Turns, then the turns between two rows, first turn first; the first pair answered
J_496 (before -> after):
[.33, -.05, .45, .18, .45, .14, -.06, .15] -> [.28, -.10, .52, .13, .21, -.02, .27, .36]
[-.04, -.08, .14, .04, -.20, .05, .17, .41] -> [-.12, -.07, -.13, .00, -.17, .14, .10, .42]
[-.05, -.09, .39, -.10, -.14, .06, .11, .26] -> [-.15, -.13, .13, -.18, -.20, .09, .19, .32]
J_391 (before -> after):
[-.20, .04, -.30, -.13, -.10, -.02, .06, .13] -> [-.11, .17, .26, -.04, -.13, -.20, -.07, -.16]
[-.04, -.16, -.22, -.13, .00, .04, .04, .07] -> [.04, -.05, .20, -.09, -.08, -.14, .05, -.14]
[.15, -.07, .20, .13, .32, .08, -.12, -.02] -> [.04, -.18, -.09, .03, .15, .07, .20, .28]
[.02, -.15, .61, -.04, -.27, -.17, .20, -.09] -> [-.03, -.25, -.21, .01, .26, .43, -.42, -.12]
J_317 (before -> after):
[.01, .01, .30, .06, -.03, -.07, .03, -.11] -> [.00, -.09, -.07, .10, .20, .21, -.08, .06]
[.27, -.28, .08, .25, .17, .06, .01, .01] -> [.05, -.26, -.40, .03, -.13, .01, .06, .06]
[.01, .07, -.41, .13, .10, .19, -.09, .12] -> [-.08, .26, -.04, -.01, -.34, -.21, .10, -.13]
[.08, -.03, .23, -.06, -.28, -.06, .24, .01] -> [.21, -.12, .15, .10, .13, .21, .12, .15]
Now pairs of rows:
Each pair is 2 to 4 turns apart.
[.05, -.15, -.23, .12, .36, .29, .06, .44] -> [-.04, .26, .27, -.06, -.02, -.12, -.34, -.47] | J_317 J_391
[.01, .12, .53, .04, -.02, -.19, .34, -.03] -> [.03, .20, .54, .13, .23, -.06, -.06, -.32] | J_496 J_391 J_496
[-.47, .15, -.43, -.37, -.60, -.33, .06, .00] -> [-.30, .36, .26, -.19, -.37, -.36, -.35, -.56] | J_391 J_496
[-.15, .08, -.33, -.10, -.21, -.12, -.01, -.05] -> [-.02, .08, .18, -.01, -.20, -.25, .16, -.03] | J_317 J_496
[.03, .23, .48, .06, -.04, -.18, -.21, -.43] -> [.05, .11, .06, .16, .37, .22, -.48, -.35] | J_496 J_391 J_496
[.23, .20, .43, .03, .13, -.14, -.29, -.16] -> [.16, .16, .46, -.05, -.18, -.33, .12, .10] | J_391 J_391
[-.22, .08, -.28, -.21, -.61, -.25, -.02, -.08] -> [.07, -.06, -.31, .14, .30, .33, -.54, -.03] | J_496 J_317 J_391 J_496
[-.17, -.03, -.07, -.06, -.27, -.29, .13, -.03] -> [-.06, .02, .00, .07, .10, -.08, -.30, -.32] | J_391 J_317
[-.19, .38, .05, -.21, -.13, -.30, -.64, -.62] -> [-.16, -.09, -.85, -.06, .25, .23, -.16, .49] | J_317 J_496 J_391
[.06, .11, -.10, .12, .33, .33, -.34, -.18] -> [-.21, .22, -.13, -.21, -.44, -.16, .07, -.22] | J_317 J_391
[-.13, .00, -.34, -.14, -.11, -.10, -.17, -.07] -> [.10, -.06, .00, .10, .31, .12, -.29, .00] | J_317 J_317
[.01, -.01, .41, -.20, -.08, -.19, -.08, -.08] -> [.05, -.08, .04, -.12, .28, .14, -.39, -.05] | J_391 J_496
[-.29, .13, -.41, -.20, .00, -.08, -.27, -.19] -> [-.18, .19, .00, -.12, .10, -.15, -.42, -.41] | J_496 J_317
[.04, .05, .10, .04, .29, .21, -.30, -.34] -> [.03, -.10, -.25, .06, .37, .35, -.11, .05] | J_496 J_391 J_496
[.07, -.10, .12, .13, .11, .16, .37, .49] -> [-.02, .10, -.20, .07, .28, .36, -.42, -.15] | J_391 J_317 J_391 J_391
[.09, .02, .17, .09, .00, -.01, .37, .23] -> [.12, .14, .35, .14, .17, .02, -.05, -.17] | J_496 J_391
[.08, -.24, .01, .20, .13, .12, .41, .32] -> [.04, -.04, .44, .10, -.14, -.20, .34, -.09] | J_317 J_391 J_391 J_391
[-.38, .29, -.19, -.25, -.40, -.34, .09, -.11] -> [-.10, -.02, -.39, .11, .46, .29, -.02, .37] | J_317 J_391
[-.10, -.05, -.14, -.03, -.32, -.20, .35, .11] -> [.04, -.21, -.27, .17, .17, .17, .16, .28] | J_317 J_317
[-.13, .26, .32, -.06, -.19, -.30, -.22, -.36] -> [-.12, -.12, -.22, -.02, -.04, -.01, .36, .55] | J_317 J_391
[.12, .25, .01, -.04, .43, .30, -.47, -.47] -> [.17, .30, .64, -.04, .09, -.14, -.10, -.53] | J_391 J_391
[.07, .20, .02, .05, -.18, -.14, -.03, -.25] -> [.03, .04, -.35, .03, -.10, .02, .15, .10] | J_391 J_496 J_496 J_391
[.01, .09, -.16, -.08, -.25, -.24, -.25, -.21] -> [.31, -.12, .09, .18, .24, .01, -.06, .23] | J_317 J_496 J_496 J_317
[.17, -.01, -.08, .19, .43, .18, -.37, -.12] -> [.08, .19, .35, .01, -.14, -.32, -.15, -.38] | J_317 J_317
[.08, .04, .00, .12, .43, .34, -.47, -.15] -> [.02, -.18, -.30, .04, .17, .28, .20, .54] | J_496 J_391
[-.12, -.10, -.45, -.16, -.16, .11, -.31, -.21] -> [-.13, -.05, -.34, -.20, -.31, -.04, -.28, -.28] | J_391 J_496 J_496
[.16, -.24, .21, .26, .17, .05, .13, .27] -> [.14, -.17, -.04, .26, .33, .22, -.21, .05] | J_391 J_317 J_391 J_317
[-.10, .08, -.03, .00, .29, .15, -.44, -.30] -> [-.23, -.08, -.53, -.13, .12, .16, -.04, .16] | J_391 J_391 J_391
[-.44, .13, -.36, -.02, -.18, .14, .00, .01] -> [-.35, .10, -.29, .10, .11, .32, -.23, -.04] | J_317 J_391
[.12, -.05, .25, .24, .51, .22, -.19, -.04] -> [-.05, -.19, -.30, .07, .28, .24, .19, .45] | J_391 J_496
[.22, -.04, .70, .16, .20, -.05, -.07, -.01] -> [-.28, .03, -.52, -.32, -.39, -.12, -.04, .02] | J_317 J_317 J_391 J_391
[-.28, .03, -.47, -.06, -.10, .13, -.16, .04] -> [-.25, -.01, -.07, -.09, -.37, -.16, .31, .21] | J_496 J_391
[.08, -.13, -.31, .09, .28, .31, -.12, .26] -> [-.03, .16, .01, -.05, .03, .08, -.43, -.39] | J_317 J_496 J_496 J_496
[-.42, .27, .09, -.25, -.26, -.15, -.21, -.30] -> [-.25, .08, -.18, -.04, .38, .34, -.43, -.06] | J_391 J_317 J_391 J_496
[-.08, -.31, -.43, -.12, -.14, .12, .38, .59] -> [-.17, .01, .12, -.29, -.67, -.41, .32, -.06] | J_496 J_317
[-.09, .03, -.15, -.02, .11, .07, -.34, -.05] -> [-.02, -.13, -.13, .05, .15, .09, -.01, .34] | J_391 J_317 J_317
[-.28, .17, -.51, -.17, -.16, -.07, -.36, -.26] -> [-.32, .14, -.49, -.24, -.42, -.25, -.03, -.03] | J_391 J_391 J_391
[.18, .00, .19, .23, .43, .15, -.26, -.03] -> [-.05, .20, .27, -.07, -.33, -.34, .01, -.26] | J_317 J_317
[.26, -.06, .23, .40, .43, .26, -.01, .03] -> [.24, -.04, .51, .35, .19, .02, .25, .04] | J_391 J_496 J_391
[-.13, .09, .01, -.10, -.23, -.10, .03, -.26] -> [.08, -.13, .08, .14, .17, .16, .21, .17] | J_317 J_496 J_496 J_317
[.11, -.12, -.21, .06, .35, .18, -.08, .17] -> [.03, .08, -.14, -.04, .21, .03, -.37, -.25] | J_496 J_317 J_496 J_496
[.08, -.15, -.30, .12, .28, .38, .00, .45] -> [.15, -.03, .00, .20, .47, .40, -.32, .11] | J_391 J_391
